In the rows, 128 means zero.
These are runs of 7 systems, one row a step. Runs of the same system follow the same rule from any start.
run 1, Fari, 9 rows:
[[135  91  94 118 139 135 137 149 160 140  90  79 123  74 136 106 143  99
  152 132  64  88]
 [153 146 113 115 103 167  66 141  78 106 167 133 144 135 122  80  71 148
  115 130 123  95]
 [156 142  76 105 139 121 182 165 133 108 154 168 115 107 105 198 134 106
   96 112 138 107]
 [168 107 176 154 188 134 104 137 103 159  82 164 164 138 114 125 123 118
  139  93 155 113]
 [167 156 143 152 101 115 141  46 114  91 154 137 150 117 139 131 198 109
  108 156 129 136]
 [117 175 104 116 159 164 132 107 170 152  55 113 102 129 120 116 158 148
  150 128  78  92]
 [127 132 117 159 144 160 121  98 145  88 182 156 136 150 115  84  69 189
  119 152 120 137]
 [109  62  60 126 141 112 184 150 160 126 138 139 154  84 107 154 147 119
  126 123  97 113]
 [125 101 133 117 133 116  46 137  85 153 119 147 194 139 130  94 119 133
  141  85 111 101]]
run 2, lokar:
[[136  85 156 123 126  73 166 127 131 134  56  96 115 133 132 146 147  70
  146 156 144 168]
 [124 150 135 101  58 143  96 100  79 129  79  89 123 169 134  86 129 119
  133 164 140 148]
 [ 81 177  85  93  81 153 170 132 140 117 149 127  80 162 120 154 120 160
  104 149 145 154]
 [ 71  97 128 132 171 119 160 154 169 151  93 140 104 166 105 135  81 166
  149 128 142 169]
 [ 88  52 144 131  99  59 125 117 119 131 125 113 167 144 134 111 131 112
  142 145 135 183]
 [ 82 148 125  80  63 119 101 141 116 167  95  78 128 135 159 129 173 106
  137 106 117 134]
 [ 87 192 156 111 101 150  97 155 120 138 169 121  81 165 148 130  91 168
  121 110 157 152]
 [ 99 110 161 151 150  99 182 169 169 130 160 105  71 111 141 162 110 128
  133 142 155 171]
 [121  72 167 132 133  86 110 149 106 145  78  72 104 117 127  98 114 102
  170 168 126 140]]
run 3, Sageb:
[[160 143  93 120 131 110 127  63 179  86 114 127 160 120 150 118 166 101
  122 126  63 120]
 [145 178 102 131 123 217 108 109 159 124 143 115 133 122 145  86 117 158
  120 109  86  90]
 [133 120 103 164 164 165 153 134 126 116 204 162 130  82 102 133 120 176
  116 137 125  82]
 [160  88 122 142 198  90 112 139 147 123 132 166 173  92 123 145 135 110
  133  88  96  91]
 [185 147 141 131 109 129  84  83 126  98 153 131 186 120 167 103 156  91
  107  96  97 120]
 [153 199 114 133 114 196 146 108 136 131 150 119 115  95 140 142 185 134
  109 118 115  82]
 [158 169 137 162 207 145 122 122 132 120 145 165  94 110 102 137 116 170
  135 139 123  76]
 [190  81 119 163 184 103 153  98 165  77 136 149 153 102 123 118 112 104
  128 145  99 125]
 [175 110  93 122 112 171 111 103 131 126  97 113 186 106 141  83 147  99
  123 116  76  87]]
run 4, Tose (9 x 22):
[[138 138 132  98  70  89 150 109 145 110  98  92 120 145 166 144 164  64
  118 132 130 179]
 [118 173 151 120 102 205 124 131 130 156  81  92  95 172 144  93 110 153
  135 130 144 143]
 [ 76 131 116 132  97 109 161 115 106 112 166 132  83 146  97 141 114 170
  125 193 161 158]
 [ 74  79 122 102 140  68 127 154 159 153  70 108 121 155 129 132 111 115
  160 124 116 168]
 [126 123 159 113  59 130  76 115 101 122 143 105 166 168 163  80 106 118
  118 114 143 175]
 [ 75 167 119 101  68 154 163 155 129 160 142 100  95 126 145 171 171 133
  111 111 149 141]
 [ 91 171 179 127 168 101  93 145 113 151 110 131  69 164 119 135  96 167
  153 139 156 139]
 [128  90 171 140 103  64 145 113 134  94 149  92 110 127 147 125 124  91
  130 170 144 190]
 [111 114 137 102  80 161 119 160 122 170  67  54 116 124 152  91 129 102
  149 131 118 131]]
run 5, Pozon, 9 rows:
[[157 168 199 188 177 160 127  91 129 131 152 151 123 122 137 124 147 164
  127 122 158 124]
 [145 112 132 162 155  83 156  70 127 101 119 118 116  87 106 131 182 117
  146 192 107 112]
 [152 114  81  97 141 117  94 118 152 105  74 105 136 124 126  85 101 104
  148 146  62  98]
 [150 118  70 111  91 195 153 150 153  99 162 132 144 140 134 109  72 129
   92 117 116 130]
 [109  94 109 142 149 171 165 180 106 165 153 170 156 110  97 161 127 154
  115  95 161 104]
 [130 117 161 139 155  63  78 115  83 131 158 185 176 132 119 152 146 129
  128  98 147 121]
 [155 173 145 123 125  98 118  75 164 119 114 124 149 126 172 148 197  90
  118  94 102 136]
 [141 178 141 154 141 200 118  83 155 129 110 100 106 116 142  79 145 161
  142 142  92  96]
 [127 115  84 148 154 130 166 114 140  85 166 132  86 100  90 119 102 162
  130 196 110 103]]
run 6, guli (9 x 22):
[[ 60 127 141 117 106  95  62 109  90 157 142 145 169 157 127 113 149 169
  138 108 130 138]
 [ 73 178 142 115 110 101 117 123 174 137 167 112 107 131 173 159 172 138
  122  90 111 154]
 [ 96 151 193 153 148 152  98 154 148 158 145  77  72 112 154  99 107 161
  158 125 129 130]
 [112 108 146 137 109  81 142 152 108 104 178  83  67  88 121 132 112 122
  138 192 139 135]
 [152 116 118  80 127  96 114 198 122 129  88  87  83 117 130 139  84  72
  142 127 119 116]
 [172 126 150 106  81 148 123 165  77 117 133 129 130 163 132 125  76  94
  100 122 186 158]
 [143 140 131 119 121 136 195 145 107 150  76 147 108 151 108 184 163 104
  112 133 188 144]
 [139 152 159 134 158 107 106  81  98 133  52 159 131 191  99 118 130 140
  145 149 153 140]
 [118 140 114 127 103 106 156  51 172  92 108 130 137 179 140 119 146 125
  118 158 116 187]]
run 7, Tose, 9 rows:
[[109 181 134 141 183 125 121  98 142 121 140 193 112 174 101 147 109 192
  126 127 143 131]
 [111  68 154 175 160  78 166  95 177 119 146 135 154 113 141 132 152 121
  140 134 118 175]
 [109  99 139 135 114 148  77 118 126 161 108  85 168  96 154  67 157 128
  157 111  80 102]
 [118 185  88  99  91 138  96 126 124  98 203 121 106 108 140 130 129 152
  107 125  97  92]
 [128 135 136 131 187 133 155 193 183 134 153 142  81 118 131 170  84 136
  123  93 135 130]
 [161  63 193 173 157 112 116 148  80 133 150 135 155 107 117 115 104 117
  139 139 172 130]
 [156 116 111 105  92 104 127 128  86 134 103 101 142  81 128 144 196  66
  130 136 114  91]
 [179 214 109  93 136 164  98 122 129 113  84 132  96 159 127 126 112 117
  118 120 111  94]
 [156 131 119 162 145 164 204 110 152  91 154 161 105 148 107 141  98 147
  102 164 160 159]]
run 8, vuvol:
[[132 131 125 130 117 185 109 118 170 138 107  66 126 104 161  64 130 130
  146 127  74 110]
 [111 118  94 136 118 160 134 148  95 111 197 124 105  92  97 108  97 178
  123 170 125  85]
 [132  86  85 109 177  86 133 190 140 126 134 168 139 109 107 172  91 112
  125  95 116 105]
 [189 121 178 133 120 123  88 132  93 123 141 151 183 141 152 121 116  86
  107  82 158 141]
 [145 177 143 130  89 153 163 111 103 147 122 119 118 107 138 171 214 102
  110 130 155 115]
 [131 194 130 133 184 144 117  94 139 138  65 147  88 152 104 124 137 164
  149 147 117  95]
 [153 107 116 157 149 112 169  82 172  64 150 135 117 136 120 107  90 132
  124 181 111 160]
 [123  44  86 121 102 150 149 139 141 139  91  94 175 103 130  89 127 100
  139 130  86 124]
 [101 130  89 106  82 149  81 127  60 134 166 154 171 137 107 110 124 165
  115 117 130  92]]
run 9, vuvol, 9 rows:
[[127 130  60 102 119 190 129 163 105 153 119 131 140  97 101 124 131 145
  126 117 104  54]
 [152 143 107 130 170 120 117 135 106 105 172 210 147 148  96 156  88 157
  104 111 149 104]
 [178 102 143 151 157 109 170 117 160 123 119 161 177 119 144 164 164  78
  108  85 137 148]
 [156 151 162 152 120 163 101  67  96 148  92 121 167 121 138  96 196 124
  135 131 123  99]
 [118 189  83 131 129 136 146  72 143  98 149 136  97 113 112 139 171 165
  122 168  92  90]
 [145 114  91 143 193 154 139 130 204 109 118 141 133 127 123 103  77 149
  134 119  78 117]
 [159  47 125 165 122 144 137 124 106 109 181 136 190  94 124  92 110 122
  117 135 129 122]
 [122 117  84 102 112 117 116 145  91 152 128 142 175  86 115 157 186 109
  119  92 108  71]
 [158 211 135 120 154 148  77 114 124 121 150 181 141 151 137 145 129 147
  107  75 127  96]]
run 10, guli (9 x 22):
[[135 102 123 145 121 168  95 150 118 131 198 112 157  69 143  88 120 147
  126 109  95  81]
 [148 124 109 131 133 122 127 166 110 122 202 136 127  56 127 163 150 119
  112 107 117  70]
 [200 140 159 137 171 125  91 160 108 126 152 142 135  79 137 146 127  96
  121  90 131  73]
 [217 137 165 159 127 141 133 105 101  98 160 126 141  89 145 131 159  81
  107 133 145 109]
 [204 155 114 142 148 166 155 106 115 112  94 127 119  94 112 126 163  98
  122 155 115  74]
 [201 141  95 143 161 153 131  86 118  77 127 172 144 132  97 105 103 127
  113 156 113  95]
 [171  91  74 144 158 146 179 100 168  97 121 170 180 122 116 129 127 116
  107 122 103 121]
 [139  83  91 150 145 172 126 100 122 145 113 166 214 120 109  96 147 146
  127 107 105  95]
 [111 134  91 136 125 126 117  83 124 119 175 177 197 116 119 137 182 158
  112 104  99  95]]
run 11, Fari, 9 rows:
[[107 128 150 110 140 115  89 197 163 156 158 111 124 114 175 144 106 119
  127  52 118 136]
 [144 125 195 152 110 137 118 172  97 136 201 101 110  77 156 137 135 115
  119 114 165 123]
 [159 140 162 124 140  93 124 162  96 132 118  86  61  74 123 150 148  90
  144 164 136  93]
 [199 151 159 119 136 126 104 133 119  92  98 100  82 144 135 101  72  86
  131 160 132 130]
 [186 122 103 121  94 186 196 133 129 103  99 110 111 135 121 123 107  92
  104 160 151 141]
 [131 107  97 124 124 162 155 127  75 147  61 155 139 163  70 123 118 142
  133 168 163 113]
 [123 130 101 115 121  83 136  73 115 101 102 185 163 193  97 144 130 132
  116 146 147 163]
 [ 89 131 118 126 129 138 156  93 182 154  78 148 170 177 146 141 165 133
  123  85 122 172]
 [ 54 136 151 156 110 156 119  89 134 159 154 130 151 146 138 104 165 197
  137 118 128 148]]
run 12, Pozon (9 x 22):
[[129 110  68 133 160 171 144 129 115 140 121 193 177 140  82 132 116 165
  114 114 125  89]
 [126 103 101 141 162  98 127  99 135 112 160 203 201 148 112 150 132 148
  110  92 122 131]
 [123 122 125 148 151 122 119  87 170 142 136 155 199 117 152 132 190 130
  124  68  92 125]
 [119 162 129 154 139 154  95  78 154 121 173 128 149 100 147 100 168 171
  132 113  75  92]
 [134 145 100 147 174 124 139 118 177  98 185 132  94  73 128 134 133 153
  128 136  78  87]
 [172  83 124 149 185 122 118 159 159 105 158 123 129  71 136 113  89 115
  136 116  88  95]
 [189  91 114 131 111 140 123 157 104 102 180 120 164  69 141 120 120  87
  106 111 115  93]
 [184 160 109 110 132 159 112 161  85 136 138 151 145  93 122 155 148 103
  104  90 133  58]
 [204 176 146 146 171 145 120 110 104 105 140 186 143 134 114 151 124 120
  101 110 156 101]]
run 13, Sageb (9 x 22):
[[128 119 139 133 131 153 184 128 129 150  65 161 142 187 113 150 126 125
  118 121 186 177]
 [ 87 106 148 147 122 126 135  77 105 155  68 142 160 179 106 102 151 158
  148 157 154 164]
 [ 51 125  86 110 104  92 139  83 156 130 102 129 132 168 116 124 152 162
  141 153 100 160]
 [ 51 124 113 113 120 136 113 145 183 145 135 114 122 162 146 103  87 174
  142 105  99 161]
 [ 62  76 144 143 109 126 126 166 138 144 197 104 134 113 147 113 104 163
  136 118 137 159]
 [ 78  91 147 115 120  68 100 184 108 162 157 105 129  86 141 154 149 115
  144 103 126 121]
 [134 160 177  98  97  68  74 159 106 119 157  97  97 125 164 146 125  88
  127 108 139 144]
 [155 165 177 121 102 139 155 163 126 130 128  79  59 113 155 151 133  89
  121 136 165 151]
 [152 132 168 134 140 132 143 158  83 141  82  98  59 121 100 128 111 113
  147 184 168 116]]
run 14, lokar (9 x 22):
[[119 159 123  95 141  55  90 146 147 109 131  94  74  99 140 147 137 107
  148 135  84 104]
 [173 130 145 112 116 161 106 169 152 107 136  94 110 140 165  89  45  99
  119 109 122 148]
 [139  84 121 140  98 178 189 181  90 139 159 111 116  92 111 138 120 121
  112 152 174 117]
 [130 129 124 111 163  83 124 156  69 149  73 155 102 128  76 166 133 124
  146 151 157  88]
 [178 154 143 106 118  86 118  95 129  86 102 156 140 186 139 143 112  84
  103 125 149 172]
 [137 141 132 141  88 206 187  92 150 141  88 107 135 151 146 111 160 125
  115 134 145 166]
 [ 66 136 106 148 128 140 135  86 101 139 130 144 110 144  84 111 144 201
  145 186 132 113]
 [ 86 122  78 102 150  50 121 114 181  99 127 150 124 149 123 151 117 134
  135 127  83 148]
 [114  81 136 119 110 153 105 140 171 147 107 104 181 152 171  85  99 113
  134  72 104 166]]

Name the system that made each run.
run 15:
[[179 121 162 151 160 154 117 115  93 123 101 175 156 177 104 108  82 135
  124 128 174 141]
 [131 104 112 137  99  92 194  84 122 116 112 137 150 123 120 163 197  92
  114 161 140 156]]
 | vuvol
run 16:
[[151 137  93 135  87 223 153 108 144 123 140 102 154 110 147  89 143 135
  110 126 101 105]
 [106 144  75 123 148 159 128 140  86 137 140 164 117 117  72 137 120 184
  132 151 126  62]]
 | Fari
run 17:
[[166  85 148 164 150 183 171 131 185 119 120 117 142 135 150  94  85 117
  122 122 130 166]
 [ 97  80 100 146  99 169 136 132  65 158 140 126 162  95  94 103 152 159
  136 155 137  86]]
 | Tose
run 18:
[[155  80 124 140 137 160  95 114 106 152  90 144 213 129 127  81 132 121
  136  97 111 104]
 [126 159  94 129  92 128 132  83  94 107 192 159 160 112 120 153 188 143
   99 130 129 103]]
 | vuvol
run 19:
[[116  90 145 164 181  51 115  75 126 109 139 171 164 129 106 129 148 144
  147 147 120 135]
 [123 127 101 105 110 107 116  89 190 111 103  97 155 129 170 110 162  99
  135 106  62 145]]
 | Sageb
run 20, 2 rows:
[[103  92 111 146 103 112 177 102  85 135 121 118 131  89  96 138 194 129
  141 190 136 111]
 [124 153  90  82 149  92  77 112 146 122  58 124 124 156 120 111 116 122
  150 128  72 104]]
 | Tose
run 21, 2 rows:
[[150  88 137 117 103 154 107 139 138 154  80 108 200 140 163  98 130  82
  128  73 115 149]
 [109 176 109 120  65 190 122 104  81 136 173 133 142 135 128 119 163 166
  104 130 142 109]]
 | Pozon
run 22, 2 rows:
[[108 114 123  99 105 119 166 174 116 146 114 150 126 177 123 173  96 113
  104 106 188 184]
 [ 92 117 190 137 113 128 117 133  96 182  90 136 154 171 137 132 151 134
  137 101 185 176]]
 | Pozon
run 23 (2 x 22):
[[141 135 107 114 136 195 182 180 138 163  99 154 130 146 118 167 116 126
  105  82 167 124]
 [127 109 173 171 151 113 129 101  65 142 134 173 155 143  93 135 144 154
  130 151 189 137]]
 | Fari
run 24, 2 rows:
[[117 107 110 146 132 139 134  77 130 116 127 195 197 185 111 110 116 161
  112 122 140 160]
 [ 75 108 107 142 125 145 150  85 169 161 113 150 188 142 136 131 187 155
  132  94 105 146]]
 | Sageb
run 25 (2 x 22):
[[165 110  87 127 117 171 133 116 175 113 150 111 177  95 162 103 140 102
  109  95  69 108]
 [141 139  91 140 137 194 122 150 114 136 182 144 145  84 115 118 130 166
  118 108 113  56]]
 | Pozon
run 26, 2 rows:
[[200 142 100 122 134 171 178 132 133  95  85 117  91 123 107 128  99  93
  115 171 129 110]
 [165  79  96 132 138 171 154 145  89 129  87 155 155 148  81 109  82 124
  125 154 156 115]]
 | Pozon
run 27 (2 x 22):
[[ 73 143 129 121 156 132 152 180 142 170 141 164 103 149 115 180 116 169
  124  92 169 142]
 [ 99 103 206 153 165  61  97 128 117 152 123 134 131 139 133 134 137 133
  155 120 157 164]]
 | guli
run 28 (2 x 22):
[[127  54 132 165 119  96 137  81 110  95 143 131 161 128 110  84 117 132
  136 188 129 155]
 [104 108  51  80  97 120 142 138 150 136  80 111 151 119 125 136 158 102
  131 117  76 107]]
 | guli
run 29 (2 x 22):
[[158 102 125 122  79 110  81 108  50 110 152 133 185 125 121  97 132 105
  116 142 134 111]
 [144 199  94  92 110 162 149 143 136 144 118 142 120 126 134 180 172 112
  101  85 123  97]]
 | lokar
run 30, 2 rows:
[[140 138  84 133 168 132 120  61 168 100  86 152 153 145 113  97 127 146
  139 147  70 108]
 [124  96  69 132 113 156 127  92 160 103 158 150 201 135 134  92 117 147
  114 113  80 126]]
 | lokar
run 31 (2 x 22):
[[152 123 147 140 120 103 180  92 109 114  87 150 128 165 109 156 153  99
  114 171 182 174]
 [108 135 119 113 128 144 140  94 139 152  17 117 128 177 112 110 149 129
  150 153 122 144]]
 | Sageb
run 32, 2 rows:
[[173 133 158 122 107 116 158 164 117  95 144  90  59 107 136 142  96  80
  117 171 159 146]
 [161  99 136 115 118 151 154 176  92 141  61  94  92 131 107 120  92  89
  139 164 162 129]]
 | Tose
run 33:
[[179 119 155 166 154 164 181 145 102 118 129 149  98 127  99 138  92 127
  116 164 187 135]
 [150  65 127 135 139  83 146 120  71 136  72 149 164 127  88 137 148  95
  139 163 153 126]]
 | Pozon
run 34:
[[121 110 115  97  74  80  88 149 100 106 198 133 167 122 150 137 117 100
  103 101 128 140]
 [138 167 147 111 118 174 134 184 141 173 122 115 123 114 162 167 154 103
  113  58 148 116]]
 | guli
run 35 (2 x 22):
[[132 140  61 109 147 183 130 147 125 148 110 153 152 110 104 129 138 152
  124  98  94  57]
 [164 137 118 154 176 131 123 106 120  98 179 208 166 137 105 143 106 156
  103 111 143 111]]
 | vuvol
run 36, 2 rows:
[[113  88  90 112 161  80 102 119 116 147  66 152 178 124 100 130 154 117
  156 115  87  95]
 [131 173 108 100  81 121  83  81 140  87 163 143 165 178 157 111 119 130
   98 105 107 154]]
 | Sageb
